Look-ups in named tables: a row name and a column name give one cell, copied from the table.

Table Nenape
,Sobota,Sevu,Nise
Kam,5.62,-3.83,2.85
Buk,-1.73,-5.03,3.50
Vosa,4.05,-3.45,4.21
Nir,-0.15,-2.71,2.41
Dov,4.66,-3.94,3.63
Vebasu,7.11,-5.39,3.47

What is the Sevu of Kam in Nenape? -3.83
What is the Sevu of Vebasu in Nenape? -5.39
What is the Sobota of Dov in Nenape? 4.66
What is the Nise of Nir in Nenape? 2.41
What is the Sobota of Buk in Nenape? -1.73
What is the Sobota of Kam in Nenape? 5.62
What is the Nise of Kam in Nenape? 2.85
What is the Nise of Buk in Nenape? 3.50
What is the Sobota of Vosa in Nenape? 4.05
What is the Sevu of Dov in Nenape? -3.94

Table Zeg
|  | Fefetef | Bap | Mesapom | Nit | Ded | Nanap | Pek |
|---|---|---|---|---|---|---|---|
| Zaleli | 83 | 162 | 110 | 79 | 114 | 148 | 176 |
| Fude | 186 | 66 | 25 | 80 | 38 | 67 | 181 |
| Saf | 94 | 147 | 184 | 165 | 93 | 161 | 118 |
| Kodi | 185 | 66 | 27 | 89 | 39 | 94 | 153 |
| Bep | 72 | 128 | 203 | 216 | 177 | 190 | 35 |
| Pip | 54 | 189 | 155 | 162 | 127 | 90 | 193 |
| Vamula | 60 | 140 | 222 | 209 | 170 | 186 | 56 |

What is the Bap of Zaleli in Zeg? 162
What is the Nanap of Pip in Zeg? 90
What is the Ded of Bep in Zeg? 177
What is the Bap of Fude in Zeg? 66
What is the Nanap of Vamula in Zeg? 186
What is the Ded of Fude in Zeg? 38
What is the Mesapom of Kodi in Zeg? 27
What is the Pek of Saf in Zeg? 118
What is the Nit of Fude in Zeg? 80
What is the Nit of Bep in Zeg? 216
What is the Fefetef of Zaleli in Zeg? 83
What is the Bap of Pip in Zeg? 189
What is the Ded of Saf in Zeg? 93
What is the Mesapom of Bep in Zeg? 203
What is the Ded of Vamula in Zeg? 170
What is the Mesapom of Zaleli in Zeg? 110
What is the Bap of Bep in Zeg? 128
What is the Fefetef of Vamula in Zeg? 60

Gol =
	Mup	Von	Nelu	Gor	Tilezis	Sulol
Zozudeg	0.940	2.880	-6.245	2.613	-1.565	4.929
Vipep	-0.216	1.184	-3.860	1.121	-0.698	2.218
Sivuz	-1.009	-1.829	-1.182	-4.142	7.091	-0.460
Mem	1.059	2.271	-6.606	1.886	-0.495	4.823
Besarod	1.820	-4.189	1.194	-1.877	3.711	0.711
Rokor	-2.155	2.815	0.633	1.305	-3.900	-2.149
Tas	-1.820	-2.792	4.439	-1.941	0.690	-4.256
Daz	-1.212	-1.053	-3.123	-2.715	5.816	1.134

Mup of Mem: 1.059
Sulol of Besarod: 0.711
Von of Daz: -1.053
Gor of Sivuz: -4.142
Gor of Daz: -2.715
Gor of Besarod: -1.877

Sugiz =
,Roket,Lamo,Vep,Tosos,Tusuz,Fud,Nulod,Nak,Gav,Vef
Gafevu,70,89,184,162,168,144,180,144,165,53
Zudi,140,193,120,94,108,195,212,85,145,97
Vop,168,98,73,182,98,102,54,160,190,145
Zozu,96,213,154,147,68,200,78,150,154,158
Kas,203,213,105,217,126,77,70,202,117,59
Bos,70,180,177,96,165,157,91,137,177,215
Suligi,187,199,106,99,169,115,163,132,184,74
Giz,170,189,122,206,162,156,170,119,162,132

Vef of Vop = 145
Lamo of Gafevu = 89
Nulod of Zozu = 78
Nulod of Giz = 170
Vep of Suligi = 106
Nak of Zudi = 85
Fud of Giz = 156
Fud of Suligi = 115
Gav of Vop = 190
Nulod of Suligi = 163
Fud of Gafevu = 144
Fud of Zudi = 195
Tosos of Suligi = 99
Gav of Kas = 117
Vef of Gafevu = 53

Gobul =
          Los  Tinuru   Vuz  Katedis  Tudav   Gok
Netemeb  -130      70  -132     -118   -546   -71
Non       439    -186   -10       -4   -531   229
Pog      -630     203   -86     -280     86  -198
Fis      -480     253   -70      -54    369  -461
Nugapat   518    -177    12       32   -324   119
Todadum   433     -51   -78       52   -504   -28
Zire       -9     184  -211     -308   -403  -198

What is the Los of Nugapat in Gobul?
518
What is the Katedis of Netemeb in Gobul?
-118
What is the Vuz of Todadum in Gobul?
-78
What is the Katedis of Zire in Gobul?
-308
What is the Tudav of Fis in Gobul?
369
What is the Tudav of Zire in Gobul?
-403
What is the Tinuru of Fis in Gobul?
253
What is the Vuz of Nugapat in Gobul?
12
What is the Vuz of Netemeb in Gobul?
-132
What is the Tinuru of Netemeb in Gobul?
70
What is the Tudav of Nugapat in Gobul?
-324
Row with the largest Gok: Non

Rit
columns: Zeruno, Nel, Lurepe, Modatav
Fet: [-0.5, -0.3, -0.7, -0.5]
Fatus: [-0.4, -0.5, -0.4, 0.0]
Fezefuf: [-0.4, -0.4, -0.2, 0.3]
Zef: [-0.4, -0.5, -0.4, 0.0]
Dag: [-0.5, -0.8, -0.2, 0.8]
Surit: [-0.6, -0.2, -0.7, -0.5]
Rif: [-0.4, -0.4, -0.6, -0.3]
Nir: [-0.6, -0.4, -0.8, -0.5]
Doduve: [-0.3, -0.5, -0.4, -0.2]
Riva: [-0.4, -0.4, 0.0, 0.1]
Bugibe: [-0.5, -0.3, -0.7, -0.5]
Zof: [-0.4, -0.4, -0.6, -0.3]

Lurepe of Riva is 0.0
Lurepe of Rif is -0.6
Nel of Zof is -0.4
Lurepe of Bugibe is -0.7
Lurepe of Nir is -0.8
Nel of Nir is -0.4
Lurepe of Dag is -0.2
Nel of Surit is -0.2
Zeruno of Bugibe is -0.5
Modatav of Fezefuf is 0.3
Lurepe of Fezefuf is -0.2
Zeruno of Fet is -0.5
Nel of Fet is -0.3

